One turn moves each row of this set onto another row. After a few examples, where does it send each row asked below?
q559: [-.21 -.10 .09 .23 .23 -.04 .03 .31 -.20 .13 -.09 -.02 .17 .19 .15 .04 .35 .14 -.33 .09 -.10]
q302: [-.02 .09 -.24 -.23 -.10 -.15 -.14 .00 -.21 -.09 -.06 .01 -.28 -.10 -.20 .06 .02 .16 .20 -.11 .27]
q96: [.35 -.22 .12 -.13 -.09 .13 -.19 -.12 -.17 .04 .04 -.34 .01 -.09 -.11 .06 -.15 .12 .02 -.25 .10]
q399: [-.04 .07 .08 .03 -.10 .17 -.18 .23 .11 .06 .23 .23 -.10 -.04 .24 -.18 .05 .33 .02 -.22 .21]
q550: [.05 .06 .25 .20 -.13 -.33 -.16 .10 -.50 -.06 .15 -.10 .04 -.11 .01 .09 .28 -.13 .29 -.02 .04]
q904: [-.28 -.05 -.11 -.18 -.24 .07 -.15 .16 -.03 -.13 .03 -.19 -.05 -.29 .18 .26 -.12 -.10 -.31 .08 .30]
q939: [-.03 -.28 .23 .27 .00 .06 .05 .25 -.10 .07 -.08 -.19 -.12 .01 -.32 -.11 -.01 -.35 -.04 .20 -.18]
q706: [-.08 .11 -.31 -.02 .01 .06 -.19 .19 -.18 -.10 -.34 -.16 -.13 .14 .28 -.09 .13 .00 .09 -.10 .14]
q152: [-.15 .11 .04 .13 -.03 -.01 -.03 .22 .00 -.01 -.15 -.27 -.14 -.20 -.14 -.11 -.03 -.39 -.40 .32 .11]
q585: [-.19 .03 .19 .11 -.03 .06 -.03 -.21 .15 -.19 .14 .33 .15 .14 .12 -.25 -.02 -.03 -.05 -.11 .03]
q90: [.30 .02 -.25 .07 .14 -.19 .01 .44 -.19 .29 -.09 -.16 .09 .07 .03 -.07 .05 -.02 .00 .03 -.10]
q854: [-.14 .09 .13 .25 -.14 -.06 .19 -.13 -.05 -.18 .10 -.04 .23 -.34 -.21 -.21 -.06 -.37 -.19 -.05 -.03]
q372: [.01 .05 .22 .17 .08 -.27 .04 .27 -.19 -.24 .29 -.16 .10 -.04 .12 .16 -.02 -.03 -.04 -.42 .30]
q413: [-.15 -.04 .16 .27 .11 .19 .05 .17 .06 .06 -.20 -.12 -.13 -.21 .25 .40 -.23 .19 -.16 -.03 .19]
q156: [-.03 -.03 -.01 .36 -.03 .36 .26 -.09 .08 -.15 .25 .05 -.01 -.09 -.21 -.12 .24 .05 -.10 .08 -.14]
q581: [-.01 .11 -.01 .34 -.16 -.15 -.33 .25 -.28 -.38 .09 .05 -.04 .01 .33 .06 .07 .22 .00 -.09 .05]
q50: [-.19 .13 .21 .35 .01 .00 .00 -.16 -.25 -.06 .22 .05 .11 -.40 -.21 -.13 -.19 .15 .00 -.29 -.04]
q789: [.01 .17 -.16 -.07 -.06 .34 -.14 .00 .11 .29 .10 -.32 -.08 -.18 .01 .32 -.01 .09 .01 .00 .15]
q161: [-.07 .22 .31 .15 -.04 -.17 .22 .19 -.11 .19 .16 -.09 .00 -.16 -.29 -.29 -.17 -.01 -.02 .21 .24]
q427: [-.25 -.11 .12 .46 .02 -.21 -.04 .01 -.32 .01 .02 .11 -.07 .02 -.12 .18 .06 -.08 -.05 .20 -.35]
q672: [.01 .05 -.16 .02 -.36 .21 -.10 -.20 -.13 -.05 .06 -.04 -.14 -.09 -.28 .14 .20 .22 .05 -.19 -.11]
q984: [-.01 .02 .10 .19 -.15 -.06 -.04 .12 -.28 .31 .51 -.06 .06 -.12 -.17 -.19 -.07 .10 .24 .01 -.13]
q191: [-.01 -.22 .42 .29 .15 -.09 .09 .17 .00 -.22 -.06 -.02 .22 -.05 -.02 .29 -.02 .00 -.35 .05 .16]
q272: [-.07 .07 .03 .03 .11 .17 -.17 .11 .19 .17 -.03 -.47 .21 .18 .02 .07 -.19 -.03 -.15 .00 .32]
q444: [-.03 -.13 -.30 .28 -.04 .07 .09 -.15 -.13 -.07 -.09 -.22 -.19 .08 .03 -.20 .23 .22 .24 .15 .04]
q276: [-.14 -.27 .01 .21 -.05 -.16 -.01 -.12 -.26 -.21 -.08 .02 .01 -.30 .25 .13 -.03 -.10 -.33 .16 .36]
q747: [.22 -.03 -.01 -.07 .21 -.11 .05 .14 -.29 -.10 -.10 -.51 .24 -.11 -.02 .01 -.07 -.12 -.06 -.01 .36]
q62: [.00 -.10 .19 .08 .28 -.01 -.12 .40 .15 .18 .22 -.08 .31 -.12 .02 -.09 .08 .26 .09 .02 -.11]
q628: [-.30 -.04 .02 -.06 -.05 -.03 -.06 .16 -.54 -.08 -.02 -.07 -.10 .00 .04 .13 -.27 -.26 -.17 .25 -.12]
q815: [-.01 .03 -.07 .19 -.14 .55 .09 .15 -.10 .08 .14 .20 .04 .18 .11 -.02 .06 .17 .04 .16 -.04]

q413 goes to q628
q62 goes to q581
q276 goes to q939
And these:
q854 goes to q156
q706 goes to q747

One turn moves each row of this set onto another row. After a few examples, where does it send each row asked below?
q512: [.01 .02 -.53 -.11 .02 -.16 -.10 -.26 -.15 .56 -.48 -.13]
q257: [-.30 .14 -.25 -.16 -.05 -.11 .13 -.37 -.12 .58 -.33 .02]
q351: [-.08 -.11 -.39 -.25 .19 -.17 -.28 -.31 .04 .20 -.24 -.02]
q572: [-.32 .05 -.17 -.08 .05 -.07 .06 -.32 -.19 .07 -.34 -.28]
q982: [-.04 .19 -.69 -.11 .31 .14 -.18 -.52 -.18 .02 -.28 .35]
q967: [-.34 .05 -.48 -.12 -.28 -.14 .00 -.39 -.44 .33 -.60 -.09]
q907: [-.11 .26 -.52 -.32 -.03 .45 -.18 -.40 -.13 -.16 -.38 .09]
q724: [-.14 .10 -.32 .09 -.24 .36 -.13 -.31 -.21 .42 -.01 .08]
q545: [.01 .01 -.64 .02 -.14 -.14 -.24 -.23 -.40 .33 -.54 -.09]
q993: [-.13 -.15 -.59 -.28 -.27 -.08 -.21 -.54 -.10 .38 -.12 -.01]
q77: [-.03 -.03 -.40 .18 -.27 .29 -.15 -.25 -.33 .19 -.16 -.13]
q26: [.03 -.06 -.43 .04 -.11 .18 -.02 -.25 -.16 .34 -.30 -.34]
q212: [-.37 .11 -.25 -.08 -.05 -.15 .12 -.24 -.31 .34 -.59 .04]
q243: [-.23 -.19 -.44 -.17 -.37 .24 .06 -.42 -.16 .37 -.35 -.08]
q251: [-.23 .13 -.13 -.03 .13 -.17 -.07 -.30 -.12 .15 -.08 -.06]
q347: [-.17 .24 -.47 -.04 .33 .21 .05 -.50 -.22 -.13 -.30 .15]
q114: [-.27 .32 -.51 -.44 -.08 .22 -.15 -.55 -.18 -.16 -.37 .16]
q942: [.00 .11 -.65 .06 -.29 -.02 -.33 -.38 -.42 .39 -.23 -.10]
q895: [-.13 .33 -.61 .11 .05 .36 -.01 -.56 -.43 -.01 -.20 .18]
q417: [-.26 -.10 -.36 -.25 -.09 .16 -.14 -.32 .02 .48 -.30 .36]
q563: [-.13 -.10 -.47 -.25 -.05 -.19 -.34 -.41 -.05 .26 -.10 .25]
q446: [-.22 .53 -.54 -.37 -.01 .02 -.23 -.54 -.28 -.06 -.31 .11]
q829: [-.21 .23 -.64 -.09 .07 .32 -.01 -.56 -.30 .14 -.35 .48]
q304: [-.18 .10 -.27 -.13 -.08 -.09 -.07 -.49 -.08 .37 .08 -.12]
q970: [-.31 -.16 -.37 -.13 -.36 .25 -.07 -.38 -.17 .32 -.25 .31]
q37: [-.17 .67 -.47 -.18 .05 .15 -.13 -.41 -.33 .09 -.35 .09]
q649: [-.06 .25 -.81 -.01 .10 .08 -.13 -.57 -.46 -.04 -.41 .13]
q688: [-.09 .55 -.56 -.18 .03 .32 -.14 -.30 -.28 .19 -.55 .19]
q751: [-.28 .22 -.62 -.11 .16 .12 .10 -.56 -.38 -.05 -.58 .23]
q35: [.03 .35 -.63 -.23 .03 .41 -.25 -.28 -.17 .03 -.51 .13]

q982 goes to q347
q26 goes to q243
q688 goes to q35
And these:
q970 goes to q563
q417 goes to q351

One turn moves each row of this set onto another row. After a few examples, where does it send each row asked below?
q34: [-.03 .21 .11 -.17 -.03 .49 .54 .12 .09 .13 .22 -.10 .05 -.29 .07 .30 .07 -.17 -.15 -.29]
q137: [-.38 .02 -.04 .07 -.02 .20 .22 .52 -.06 -.31 -.07 -.41 -.31 .13 -.05 .14 .02 -.15 -.02 -.05]
q59: [.05 .63 .07 -.20 -.16 .14 .28 .07 -.18 -.30 .20 -.22 .08 -.24 -.07 .36 .04 -.14 -.20 -.41]
q805: [-.18 .42 -.01 -.32 -.36 .21 .37 .21 -.29 .12 .12 -.09 -.33 -.05 -.09 .07 .32 -.05 .08 -.35]
q250: [-.02 .15 .14 -.40 -.30 .50 .33 -.02 -.29 -.29 .45 -.14 -.16 -.01 -.20 .48 .20 .06 .04 -.28]
q448: [-.09 .38 .14 -.05 -.04 -.13 .19 .29 -.22 -.20 .25 -.04 -.04 .05 -.36 .14 -.11 -.32 -.22 .22]
q15: [-.30 .27 .21 -.04 -.16 .09 .04 .13 -.10 -.60 .17 -.07 -.03 .12 -.09 .18 .13 -.07 -.45 -.04]
q878: [-.14 .33 .10 -.06 .06 .50 .52 -.02 -.04 .15 .15 -.14 .13 .01 .08 .48 .05 -.14 -.09 -.18]
q889: [-.18 .01 .04 -.03 -.15 .30 .13 .39 .08 -.14 -.12 -.09 -.46 .09 -.24 -.13 .23 -.19 -.19 -.02]
q39: [.27 .16 -.04 -.23 -.20 .32 .35 -.05 .19 .14 .37 -.31 -.09 .32 .17 .32 .05 -.07 -.13 .03]
q780: [-.03 .18 .25 -.29 -.18 .54 .46 -.10 -.21 -.16 .30 -.20 -.08 -.09 -.19 .56 .16 -.08 .01 -.23]
q976: [-.37 .23 .09 -.05 -.13 .46 .06 .41 -.30 .14 .08 -.09 -.19 -.22 -.23 .23 -.09 -.08 -.18 .23]
q178: [.07 .45 -.01 -.07 -.05 .30 .55 .12 .00 .05 .22 .01 .10 -.09 .16 .27 .10 -.27 -.26 -.28]
q88: [-.23 .11 -.01 .14 -.07 .27 .06 .36 .09 -.31 -.15 -.40 -.28 .28 -.07 .05 .04 -.14 .02 .03]
q326: [.08 .56 -.08 -.29 .04 .20 .12 -.09 .13 .32 .09 -.06 -.15 .07 -.11 .23 -.09 .00 -.29 -.07]
q130: [-.41 .04 .08 -.04 -.16 .24 .26 .40 .00 -.23 -.04 -.09 -.49 -.07 -.12 -.09 .11 -.19 -.05 -.06]
q673: [-.13 .37 .04 -.29 -.25 .44 -.21 .19 -.12 .09 .21 -.01 -.14 .05 -.07 .45 .02 .27 -.06 -.34]
q961: [-.23 .01 -.04 -.06 -.05 .19 .17 .43 -.15 -.44 -.05 -.46 -.36 .18 -.03 .06 -.02 -.17 .01 .06]
q437: [.14 .38 .02 -.20 .01 .12 .14 -.04 .31 .04 .24 -.46 -.08 -.03 .01 .29 -.30 -.05 -.04 -.03]
q685: [-.10 .50 -.07 -.08 -.08 .35 .51 .20 -.16 -.09 .07 -.46 -.11 .15 -.03 .45 -.01 -.23 .20 -.29]
q768: [.18 .14 .05 -.24 -.11 .24 .38 -.08 .20 .18 .36 -.40 -.11 .32 -.02 .39 -.01 -.12 -.14 .07]
q230: [-.11 -.11 .23 -.07 -.10 .43 .00 .09 .00 -.45 .12 -.16 -.13 .24 -.30 .28 .22 -.02 -.36 .06]
q147: [.14 .39 -.06 -.27 -.06 .34 .16 -.02 .40 .02 .26 -.35 -.08 -.02 .06 .24 -.30 .00 -.03 -.11]
q519: [-.31 .26 .23 -.02 .02 .12 .19 .27 -.05 -.19 .18 -.31 -.07 .05 -.31 .20 -.29 -.24 .13 .27]
q389: [-.30 .05 .42 -.19 -.20 .23 .33 .21 .02 -.13 .38 -.27 .04 .15 -.33 .19 .00 -.23 -.10 .27]
q867: [.04 .29 -.11 -.13 -.34 .33 -.06 .27 -.27 .12 .21 .01 -.30 .21 .14 .39 .12 .13 .11 -.25]
q573: [.05 .37 -.04 .05 .10 .31 .44 .08 -.09 .00 .14 -.13 .08 -.21 .18 .43 -.07 -.17 -.01 -.22]
q333: [-.30 .01 .22 -.12 -.06 .38 .17 .11 -.14 -.51 .23 -.01 -.16 .25 -.29 .37 .13 -.09 -.40 .02]
q597: [-.12 .21 -.09 -.32 -.14 .31 -.18 .20 .04 -.04 .23 -.29 -.30 .26 -.04 .02 .01 .42 -.07 -.02]
q725: [-.07 .01 .24 -.18 -.21 -.01 .33 .45 -.09 -.07 .33 -.17 -.13 -.12 -.30 .00 .06 -.32 -.17 .18]
q406: [-.06 .62 .02 -.32 -.19 .15 .10 .10 -.27 -.35 .26 -.20 .03 -.16 -.15 .34 .03 .07 -.11 -.43]
q10: [-.28 .00 .22 -.23 -.06 .35 .12 .05 -.26 -.45 .12 -.12 -.22 .29 -.29 .26 .15 -.06 -.35 .14]
q477: [.17 .28 -.09 -.24 -.44 .41 .00 .30 -.05 -.20 .46 .00 -.18 .18 .13 .38 .03 .07 -.01 -.35]
q24: [.11 .17 -.24 -.31 -.16 .29 -.05 .25 -.01 -.15 .35 -.09 -.46 .29 -.06 -.02 .01 .26 -.10 -.02]
q457: [-.08 .27 .14 .01 -.13 .18 -.11 .11 .04 -.59 .05 -.01 -.11 .10 -.21 .07 .09 -.09 -.41 -.01]
q229: [.12 .54 .00 -.24 -.03 .00 .19 -.13 .14 .26 .17 -.09 -.18 .06 -.12 .16 -.09 -.13 -.29 -.01]
q727: [.02 .16 -.14 -.41 -.17 .35 -.08 .26 .08 -.13 .38 -.24 -.29 .35 -.11 .04 .04 .34 -.22 -.08]
q583: [-.10 .15 .06 .08 -.29 .35 .17 .31 -.45 -.13 .34 -.09 -.06 .11 -.01 .39 .05 -.17 -.25 .34]
q395: [-.23 .30 .17 -.21 -.19 .12 .05 .15 -.07 -.64 .14 -.16 -.08 .20 -.12 .03 .07 -.14 -.45 .00]
q575: [-.14 .42 .11 -.27 -.30 .28 .53 .15 -.15 .17 .08 -.13 -.24 -.17 -.08 .13 .30 -.22 -.03 -.35]
q901: [-.38 .06 .12 -.24 -.14 .26 .17 .34 -.04 -.24 -.09 -.18 -.48 -.06 -.20 -.16 .08 -.14 -.13 -.01]
q33: [-.01 .28 -.12 -.25 -.13 .25 -.18 .07 -.09 -.13 .29 -.06 -.37 .30 -.01 .04 .02 .36 -.09 .05]
q621: [.35 .07 -.08 -.24 -.02 .20 .18 -.02 -.05 .29 .22 -.14 -.26 -.13 .01 .32 .07 .03 -.18 -.02]
q194: [-.39 .48 .16 -.18 -.32 .50 .12 .38 .03 -.15 .32 -.08 .05 -.04 -.21 .14 -.17 -.17 -.40 .11]
q329: [-.21 .47 -.14 -.24 -.19 .37 .40 .31 -.16 -.12 .16 -.47 -.17 .26 -.08 .34 .01 -.06 .27 -.34]
q634: [-.11 .23 -.01 .01 -.41 .40 .26 .57 -.03 -.27 .39 -.27 -.08 -.02 .09 .12 -.16 -.29 -.10 .17]
q338: [-.12 .41 -.07 -.34 -.38 .50 -.01 .43 .13 .06 .28 -.11 -.19 .20 .00 .26 -.02 .09 -.02 -.43]
q891: [.30 .04 .04 -.28 -.04 .15 .28 -.05 .07 .27 .30 -.15 -.33 -.15 -.12 .26 .02 -.10 -.17 .02]

q338 goes to q673
q230 goes to q88
And these:
q326 goes to q621
q901 goes to q10
q768 goes to q437
q137 goes to q15
q178 goes to q34
q194 goes to q976
q33 goes to q24
q575 goes to q780
q250 goes to q329
q519 goes to q448

One turn moves each row of this set onto another row. After a few examples, where does it send each row asked below?
q263: [-.28 .05 -.14 -.18 -.14 -.07 .26 -.24 .09 .16 .08 .08]
q73: [-.15 .18 .08 -.25 .06 -.10 -.01 .07 -.01 -.01 .02 -.28]
q468: [-.32 -.01 .00 .07 .01 .25 -.05 -.02 -.28 -.02 -.03 -.30]
q160: [.14 .13 .07 .10 .04 .13 .14 -.14 .26 .31 -.13 -.01]
q716: [-.15 .13 -.04 .06 -.34 .03 -.24 -.27 -.24 -.28 -.12 .03]
q726: [.22 .10 -.22 -.18 .05 .08 -.27 -.20 .02 .05 .16 .40]
q588: [-.15 -.15 -.13 -.26 -.01 -.16 -.11 .01 .14 .23 .12 .23]
q86: [-.24 .02 -.02 -.26 .17 -.21 -.05 .06 .05 -.12 .09 -.15]
q102: [-.13 .04 -.45 .09 -.08 .25 -.12 -.15 -.25 -.33 .04 .04]
q966: [-.20 .17 -.15 -.28 .14 .02 .19 -.08 -.08 .08 .20 -.09]
q990: [-.02 -.03 -.27 .20 .19 .34 -.23 -.10 -.08 -.31 .03 -.18]
q58: [.24 .21 .08 .01 -.05 .28 -.18 -.38 -.02 .20 .08 .10]
q260: [.17 -.18 -.28 .22 -.18 .30 -.29 -.10 -.06 .06 -.12 .20]
q462: [-.39 -.11 -.13 .06 .17 .18 .10 .01 -.01 -.17 -.21 -.18]
q662: [-.03 -.06 .10 -.26 -.07 -.16 -.13 .02 .04 .30 .02 .16]
q258: [-.26 .06 -.06 .14 -.26 -.12 .08 -.04 .05 -.17 -.31 -.07]
q813: [.15 .07 -.09 .03 .00 .31 -.18 -.44 .08 .16 .14 .30]
q830: [.05 .06 -.30 .23 -.04 .36 -.17 -.06 -.11 -.24 -.11 -.23]
q253: [.28 -.12 -.35 -.04 .07 -.01 -.17 -.03 .27 .04 .05 .25]
q390: [-.43 -.06 -.06 -.03 .12 .19 -.16 -.05 -.21 -.13 .12 -.19]
q337: [-.33 .07 -.11 .08 -.17 .18 -.19 -.36 -.22 -.33 .01 .05]
q129: [.07 -.20 -.37 .19 .02 .40 -.29 -.14 .01 .05 .06 .20]
q790: [.09 .16 .19 .22 -.04 .18 -.39 -.23 .00 -.16 -.19 .10]
q84: [-.35 .06 -.03 .07 -.01 -.13 .12 -.10 .10 -.30 -.17 -.10]
q894: [.34 .02 -.21 -.09 -.12 -.06 -.26 -.01 .21 .09 -.07 .25]
q853: [-.10 .10 -.18 -.07 -.28 -.01 .31 -.18 .03 .19 -.04 -.07]
q146: [.13 .05 -.03 .02 .15 -.01 .14 -.17 .40 .18 -.04 .15]
q828: [.08 .08 .01 .27 .12 .25 -.31 -.30 .09 -.31 -.12 .14]
q264: [-.03 -.05 .10 -.22 .29 -.01 -.07 -.03 .24 .21 -.08 .19]
q980: [.04 -.19 -.19 .16 .08 .24 -.36 -.11 .07 -.21 -.25 .30]

q894 goes to q662
q102 goes to q980
And these:
q716 goes to q790
q390 goes to q990
q813 goes to q146

